In the rows, 128 means zero.
X: 4 groups of rows, each row roughly a mix of its group's hidden directions:
X (140 x 10):
[[ 98 182 111 114 102 161 114 160 139  88]
 [135 142 114 118 124 131 211 125  95 146]
 [122  65 116 160 128 109 178  97 129 134]
 [122 141 106 176 117  81 147 134 153 179]
 [ 85  99 146 113 125 122  61 107 146 148]
 [156  91 174 108 150 128 134  90  88 103]
 [138 156 155 113 148 130 104 104  86  67]
 [144 155  93  92 108 149 161 162 161  93]
 [129 165 108 122 120 140 165 124  74 179]
 [ 94  88 160 144 132 130  83  85 110 152]
 [ 99 174 102  97  91 154 133 165 150 107]
 [121 117 137 138 120 120  41 119 143 105]
 [159 106 155  88 148 151 147 121  75  97]
 [135 166 106 119 117 139 168 129  84 183]
 [118 113 132 134 130 105  48  98 154 124]
 [157 160 105 133 112 151 154 147  90 185]
 [128 138 169  82 103  85 128 155 170 134]
 [106  72 147 153 164 110 170 117 144 104]
 [135 156 123 157 129 138 190 140  77 105]
 [149 100 160  83 144 143 136 119  67 112]
 [156 121 135 163 120 164  68 157 114 100]
 [180 159  98 141 122 132 187 153 126 130]
 [157 125 162 160 131 160  74 159 125  97]
 [150 159 108 163 144 130 187 142  85 118]
 [113  98 128 112 137 119  63 110 174 155]
 [ 91 157 103 169 110 112 107 140 174 161]
 [104  92 152 132 138 110  85 118 171  81]
 [135 139 127 135 125 173 183 182 105 114]
 [144 161  97 128 108 148 158 136  84 181]
 [113  93 151 125 142 107 102 121 182  77]
 [156 151 174 144 161  81 147 124  91 143]
 [158  78 145 153 171 111  93  93 129 132]
 [107  60 136 166 152 115 157 111 134 108]
 [155 124  97 138 143 111 142  67 118 179]
 [149 109 153  91 147 163 133 124  70  94]
 [ 83  91 152 109 129 121  71  97 140 143]
 [ 91 137 120 117 130 167 193 161 107 121]
 [119  88 102 149 104 121 145 140 170 185]
 [105 122 139 124 103 106  55 146 164 116]
 [114 149  96 174 113  95 127 138 180 161]
 [ 84  89 151 113 137 120  72  96 145 136]
 [145 132 154 107 118 112 206 131 129  97]
 [155 113 100 138 152 100 124  66 131 171]
 [160 179 167 135 155  94 155 142 102 116]
 [112 160 111  93  92 113 108 123 155 186]
 [134 136 133 116 135 132 216 140 104 133]
 [129 129  91 160 170 137  62 129 122 145]
 [147  77 120 162 142 124 194 119 120 122]
 [ 89  87 149 103 133 121  76  90 130 148]
 [102 100  93 139  98 127 137 148 174 179]
 [104  85 103 137 133 129 183 141 166  94]
 [ 84  89 155 109 147 113  80  92 133 136]
 [169 120 110 143 152 104 127  82 148 182]
 [124  83 142 157 162 114 188 105 107 122]
 [ 99  92  90 117 101 157  98 120 181 128]
 [104 118  83 122  93 160  99 130 174  98]
 [158 193 159  91 140 130 100 147 130 139]
 [ 79  91 155 116 134 122  73  98 142 129]
 [107  94 146 128 132 109  84 119 179  83]
 [150 123 151  89 171  67 132 133 157 132]
 [136 145 131 116 135 135 215 132 111 146]
 [158 110 143  85 150 164 131 129  82  87]
 [163 101 157  98 156 148 127 112  81  89]
 [154  97 157  76 139 144 135 112  84  94]
 [ 79  95 158 109 132 112  76  99 137 145]
 [142 127  80 120 131  98 106  66 142 159]
 [102 122 145 139 145 183 157 182 115 104]
 [ 90 140 143 108 117 160 123 173 130  69]
 [151 162 144 119 149 146 121 123  77  69]
 [ 81  89 155 113 136 120  77  94 146 134]
 [104  94 170 147 139 119 105  88  90 163]
 [129 132 163  96  87 115 196 129 125 117]
 [144 117 142 109 141  63 106  78 151 124]
 [128  84 115 148 122 121 155 156 187 164]
 [176 160 100 146 126 141 185 155 118 111]
 [161 141  93  95 118 144 143 152 156  69]
 [147 129 161  82 145 156 124 128  84  80]
 [144 154 124 146 129 128 199 137  79 116]
 [109 108 159 173 154 153  93  94  90 129]
 [ 93  98  96 127 100 162 100 115 182 126]
 [150 134 146 100  89 132 200 133 125 105]
 [120 124 124 126 113 108  45 120 162 118]
 [ 95 123 116 160 152 125  56 124 143 152]
 [169 160 113 145 131 127 196 155 121 109]
 [103 131 155 126 112 160 134 191 113  82]
 [140 138 110  98 106  68 101  86 156 138]
 [108  74 117 133 126 109 154 126 189 102]
 [138 133 146 141 139 167 193 164  95 123]
 [140 137 128 124 130 141 212 160 109 139]
 [123 125 142 143 142 168 192 167  97 128]
 [103 180 100 112  96 158 140 165 147 102]
 [118  82 125 153 153 120 196 112 115 111]
 [110  60 138 158 138 109 123 107 154  91]
 [110 140 120 127 137 187 177 167 109 107]
 [136 167 112 120 125 141 171 130  79 178]
 [152 153 156 117 154 120 138  92  72  89]
 [137 127 145 139 133 167 171 192 110 103]
 [134 163 105 120 110 137 161 123  81 186]
 [ 85  90 147 113 132 115  79  90 141 157]
 [140 133 153 102  88 137 194 136 128  91]
 [ 94 113 100 130 103 160  90 119 185 111]
 [ 93  73 125 151 133 127 113 147 181 100]
 [139 133 146 123 133 128 213 153 108 138]
 [128  99 172 154 144  91 127  88 101 168]
 [ 87  86 151 112 154 109  85  87 132 140]
 [147 124 126 102 115  89 129 128 184 184]
 [167 131 161 160 129 166  89 160 113  96]
 [160  91 160 147 163  84 124  95 108 152]
 [104 129  92  88 131  87 172  96 147 149]
 [150 156  87 103 105 127 183 170 129 119]
 [107 145 106  84 129 100 190 105 146 145]
 [155 122 102 143 134 105 138  74 118 187]
 [117 102 170 155 158 122  94  97  82 152]
 [114  99 134 103 132 112  69 111 174 160]
 [106  88  91 120  92 167 121 108 170 109]
 [125  60 126 170 137 132 129 137 156  88]
 [121 125  99 155 172 130  60 122 115 151]
 [149  98 148 105 151 173 123 113  81  87]
 [153 124 176 163 118 152  88 170 114 105]
 [144 140 124 124 141 140 212 123 102 148]
 [148 136 146 104  92 130 204 132 120 108]
 [149 118 125 127 127  78  76  73 137 133]
 [117  80 124 156 156 131 190 131 128  96]
 [115 143 111 117  98 107  58 101 160 140]
 [120 100 134  97 130 112  69 113 175 157]
 [ 98 130 123 155 165 124  51 135 129 130]
 [121  86 112 137 109 110 148 137 191 170]
 [ 80  91 161 108 141 113  81  95 133 131]
 [113 123 168 144 143 173 150 186 116 102]
 [147 174 118  97  88 130  73 133 142 152]
 [153 159 143 117 145 139 124 111  76  69]
 [134 139 108 116 139 139 212 119 102 143]
 [ 99  96 109 142 108 121 124 147 178 184]
 [116 115 174 152 155 113  84  99  84 143]
 [ 99 154  95 153  98 105 146 148 165 174]
 [149 163 112 156 121 132 192 145  87 129]
 [101 174 111  89  88 150 153 165 132 116]
 [107 122  90 117  88 152 121 125 189  98]
 [100 125 106 128  93 116  52 129 149 134]
 [174 153 102 108 122 115 184 157 136  99]]

which group is each row in? (one row of each group first):
[119 132 107 107 114  85  77  81 158 139] -> B
[102  94  94 113  94 150  99 114 182 115] -> E
[100  81 105 150 107 122 125 143 179 169] -> H
[ 82  95 152 110 128 118  69 100 136 146] -> J

[102 160 104 178 127 106 100 146 166 162] -> E
[116  91  68 138  94 150 138 124 171 137] -> E
[115 129 144 101 110 101  71 145 176 158] -> J
[102 131 100  96 124 101 197 115 127 154] -> B
[143 187 117 103 102 150  83 151 119 152] -> H
[152 161 102 135 114 156 153 148  83 178] -> H
[132 163 105 173 122 142 170 140  75 140] -> J
